In the data rows, the value 500 means zero.
Some points:
[442 716 423 295 367 138 703 492 574 664 295 622 432 789 269 555 572 413 571 774 850 326 769 133 178 581 280 661 653 741 529 504 832 517 519 466 150 611 499 206 515 460 699 441 435 681 422 593 597 655 383 909 589 404 287 500 388 523 470 615 302 650 560 432]
[623 666 553 640 585 423 182 406 319 502 543 473 576 367 662 434 662 512 367 463 449 422 587 459 616 541 404 435 486 174 413 495 511 590 326 635 589 371 499 482 523 513 493 572 486 628 406 528 609 345 383 604 549 507 589 474 723 759 537 530 364 484 317 575]
[435 432 348 587 463 345 541 500 491 612 407 645 632 579 508 312 511 551 565 649 505 424 475 254 273 496 337 586 356 650 455 578 387 451 513 404 230 550 400 539 589 454 448 347 199 508 633 486 499 502 597 532 745 506 469 382 512 298 528 496 456 479 369 317]
[236 480 524 379 472 506 559 373 304 475 671 527 435 584 535 574 266 421 608 337 485 512 577 655 755 457 428 492 611 389 417 672 619 302 409 519 460 626 586 614 482 440 432 624 386 599 697 392 465 411 275 406 385 380 527 564 534 421 367 346 437 570 426 794]
[387 577 663 615 465 409 444 427 385 305 326 408 542 371 531 545 543 674 570 428 487 354 374 358 451 467 483 578 429 360 320 304 336 277 473 496 501 481 444 645 451 490 468 455 426 465 641 352 428 475 593 477 615 672 611 475 471 559 583 476 535 480 659 390]
[638 635 568 615 610 648 498 537 573 466 352 609 532 408 497 480 479 584 564 473 374 350 483 423 512 646 598 477 392 566 456 564 457 547 571 639 591 576 517 538 638 397 495 517 557 513 442 321 463 386 534 446 472 515 535 449 468 451 437 336 475 419 456 591]
[628 815 673 607 541 414 307 607 321 458 591 272 492 306 553 301 628 505 249 491 418 525 498 516 559 652 369 504 541 233 522 500 420 525 282 709 653 347 499 468 441 465 404 482 364 477 489 474 541 480 476 679 474 588 590 495 650 788 470 577 336 459 429 439]
[638 311 689 546  63 671 810 538 572 502 669 406 620 686  70 270 618 296 555 623 286 309 419 657 302 442 537 644 445 531 639 287 723 484 406 196 434  18 397 537 626 403 889 464 657 696 391 598 229 704 338 711 369 447 564 455 513 623 706 659 535 933 528 767]
[553 158 429 271 399 518 366 469 536 431 510 481 428 618 413 645 369 460 487 433 336 520 467 472 485 418 537 411 376 222 496 784 602 501 640 202 536 415 337 545 668 761 540 771 610 341 568 514 532 496 568 632 414 511 404 668 264 657 421 656 481 611 321 505]
[546 446 507 584 562 628 522 551 463 510 468 576 509 468 491 459 560 578 601 562 539 463 456 460 505 538 571 570 468 600 550 545 577 493 456 567 555 482 565 441 635 493 393 579 590 500 411 470 578 454 531 442 540 535 587 412 553 388 385 295 474 355 395 486]
[618 606 577 568 633 475 398 420 479 409 404 548 421 320 527 470 672 488 336 418 400 379 564 507 589 470 646 385 424 480 537 604 559 612 422 624 437 434 432 637 638 467 366 495 546 466 434 560 646 297 569 558 446 406 560 395 459 570 526 284 470 491 556 575]
[739 286 258 611 720 824 693 636 777 293 567 121 379 505 136 523 334 452 611 813 536 788 540 452 524 462 458 375 694 473 270 683 340 620 611 433 579 526 399 818 644 723 528 876 594 522 507 797 626 558 732 426 672 315 405 573 432 893 494 744 439 139 348 518]
[636 476 621 538 443 575 662 446 306 644 587 498 526 418 359 313 432 437 390 343 535 548 515 601 513 543 487 591 694 415 617 426 563 398 532 339 529 433 476 541 525 387 669 603 284 607 527 447 616 640 273 609 482 523 574 605 691 506 614 355 374 582 485 346]
[435 427 445 516 451 421 565 613 654 514 347 472 543 646 656 607 538 695 684 581 683 571 375 311 457 462 650 577 452 507 662 330 559 559 429 562 316 606 502 287 291 373 724 470 364 451 722 623 466 624 646 441 517 666 443 531 276 538 552 498 491 633 340 466]
[473 487 442 695 514 570 545 544 465 577 494 568 662 509 601 480 554 556 461 577 569 504 506 496 443 679 397 725 443 608 465 486 541 483 557 366 536 318 368 519 566 377 511 507 432 665 491 442 442 372 405 531 574 520 405 441 543 350 425 369 308 416 532 265]
[421 411 532 614 516 497 591 437 471 423 413 420 551 481 503 505 514 552 533 447 469 412 451 358 412 477 499 560 482 479 479 482 506 479 633 533 488 565 451 443 434 330 367 308 334 361 443 389 389 462 557 478 561 506 448 350 405 386 504 432 432 426 443 394]
[527 398 526 402 510 445 529 509 423 520 413 619 468 569 516 528 468 414 471 498 542 569 513 464 408 501 566 572 526 457 467 527 545 563 670 588 474 503 459 402 403 562 567 523 485 499 568 559 370 376 323 354 384 467 513 441 468 542 498 673 629 609 635 558]
[532 619 575 708 572 452 458 500 651 551 567 607 735 401 517 451 435 563 603 617 501 371 487 317 479 740 509 545 401 674 406 567 400 506 457 376 553 580 508 730 686 489 272 351 383 389 354 246 424 231 581 534 447 600 394 515 500 344 581 539 496 506 536 454]
[538 551 636 526 442 257 406 573 490 495 567 633 429 847 544 686 486 602 403 604 687 827 641 523 437 598 777 520 578 583 632 352 365 721 639 359 433 478 617 498  41 512 558 155 496 650 662 434 515 852 603 240 722 686 433 507 305 512 568 522 522 626 459 373]
[675 557 452 746 577 578 544 602 558 610 470 539 618 455 634 555 510 529 462 426 405 404 354 232 405 596 316 545 409 634 489 588 515 454 390 429 607 468 553 595 624 464 390 564 549 615 373 371 474 417 553 475 482 511 372 413 474 295 531 389 510 513 500 465]
[368 486 473 362 487 608 410 455 631 598 740 518 472 508 597 497 523 429 508 345 395 432 402 649 517 250 486 243 616 664 527 597 351 457 338 577 398 577 449 360 422 502 549 521 722 416 474 380 635 268 522 367 355 396 586 502 591 555 453 465 483 402 516 552]
[561 545 472 412 365 579 517 477 477 419 302 517 668 508 407 504 491 550 539 401 594 513 622 569 671 407 540 524 474 625 592 376 466 570 500 679 628 611 588 386 667 464 547 634 604 352 480 452 444 546 593 326 504 427 521 465 370 422 464 474 688 430 490 469]
[395 305 434 196 576 538 586 552 450 398 589 482 472 483 679 616 458 370 541 381 601 522 375 653 554 577 635 641 770 431 477 635 430 402 619 498 532 575 634 501 547 730 461 591 672 426 429 633 459 481 659 545 539 532 525 665 587 579 585 596 541 474 532 619]
[471 565 516 401 592 532 493 499 570 549 672 582 375 371 486 371 329 388 409 277 459 388 511 714 691 464 550 466 525 414 377 585 562 423 404 571 409 540 501 475 446 519 461 608 494 461 467 465 582 394 560 502 528 417 494 380 537 480 429 457 566 558 506 657]
[474 548 506 364 457 488 389 368 617 574 639 371 413 336 508 458 574 480 534 452 415 637 532 704 549 329 422 186 478 567 458 530 394 448 446 592 517 619 476 358 496 476 558 411 759 432 658 593 698 354 706 473 328 485 522 513 618 374 338 407 494 496 639 685]
[376 537 320 540 430 587 407 456 533 371 379 449 525 513 401 732 380 573 297 573 581 511 327 649 573 331 423 414 373 605 477 217 666 765 698 556 491 470 705 369 433 423 360 421 454 318 443 658 344 799 420 447 623 507 595 882 495 441 619 556 807 459 676 465]
[494 609 519 479 506 401 460 520 348 379 573 379 445 526 566 485 601 591 555 425 518 589 606 709 486 356 421 348 488 347 491 441 476 345 527 616 617 485 497 514 483 607 498 503 368 391 494 478 455 462 395 474 402 377 452 537 555 441 359 393 496 549 628 551]
[ 98 594 325 185 481 685 453 450 518 585 592 367 304 335 644 544 417 322 533 559 470 507 569 427 644 457 520 400 657 596 578 464 215 422 402 531 653 504 494 450 439 667 604 363 726 524 512 812 487 581 417 331 167 651 504 414 652 319 585 531 637 295 406 397]
[542 256 496 497 704 289 459 542 544 665 354 789 297 592 691 600 577 513 493 531 412 823 505 777 511 561 653 525 258 476 702 378 582 586 632 438 603 731 648 598 146 551 248 345 525 547 360 432 486 878 308 552 614 441 589 496 465 487 472 830 725 455 813 394]
Along one direction, these points spread out more than along any other. How many in every 100 of the points above lie lower along it than each point below? Answers are rounded to whole numbers. More than half of the points above lie lower than the first one.
[387 577 663 615 465 409 444 427 385 305 326 408 542 371 531 545 543 674 570 428 487 354 374 358 451 467 483 578 429 360 320 304 336 277 473 496 501 481 444 645 451 490 468 455 426 465 641 352 428 475 593 477 615 672 611 475 471 559 583 476 535 480 659 390] 55
[638 635 568 615 610 648 498 537 573 466 352 609 532 408 497 480 479 584 564 473 374 350 483 423 512 646 598 477 392 566 456 564 457 547 571 639 591 576 517 538 638 397 495 517 557 513 442 321 463 386 534 446 472 515 535 449 468 451 437 336 475 419 456 591] 38
[532 619 575 708 572 452 458 500 651 551 567 607 735 401 517 451 435 563 603 617 501 371 487 317 479 740 509 545 401 674 406 567 400 506 457 376 553 580 508 730 686 489 272 351 383 389 354 246 424 231 581 534 447 600 394 515 500 344 581 539 496 506 536 454] 59
[471 565 516 401 592 532 493 499 570 549 672 582 375 371 486 371 329 388 409 277 459 388 511 714 691 464 550 466 525 414 377 585 562 423 404 571 409 540 501 475 446 519 461 608 494 461 467 465 582 394 560 502 528 417 494 380 537 480 429 457 566 558 506 657] 7
[618 606 577 568 633 475 398 420 479 409 404 548 421 320 527 470 672 488 336 418 400 379 564 507 589 470 646 385 424 480 537 604 559 612 422 624 437 434 432 637 638 467 366 495 546 466 434 560 646 297 569 558 446 406 560 395 459 570 526 284 470 491 556 575] 21
[376 537 320 540 430 587 407 456 533 371 379 449 525 513 401 732 380 573 297 573 581 511 327 649 573 331 423 414 373 605 477 217 666 765 698 556 491 470 705 369 433 423 360 421 454 318 443 658 344 799 420 447 623 507 595 882 495 441 619 556 807 459 676 465] 76
[561 545 472 412 365 579 517 477 477 419 302 517 668 508 407 504 491 550 539 401 594 513 622 569 671 407 540 524 474 625 592 376 466 570 500 679 628 611 588 386 667 464 547 634 604 352 480 452 444 546 593 326 504 427 521 465 370 422 464 474 688 430 490 469] 48
[542 256 496 497 704 289 459 542 544 665 354 789 297 592 691 600 577 513 493 531 412 823 505 777 511 561 653 525 258 476 702 378 582 586 632 438 603 731 648 598 146 551 248 345 525 547 360 432 486 878 308 552 614 441 589 496 465 487 472 830 725 455 813 394] 79
[494 609 519 479 506 401 460 520 348 379 573 379 445 526 566 485 601 591 555 425 518 589 606 709 486 356 421 348 488 347 491 441 476 345 527 616 617 485 497 514 483 607 498 503 368 391 494 478 455 462 395 474 402 377 452 537 555 441 359 393 496 549 628 551] 34
[395 305 434 196 576 538 586 552 450 398 589 482 472 483 679 616 458 370 541 381 601 522 375 653 554 577 635 641 770 431 477 635 430 402 619 498 532 575 634 501 547 730 461 591 672 426 429 633 459 481 659 545 539 532 525 665 587 579 585 596 541 474 532 619] 31
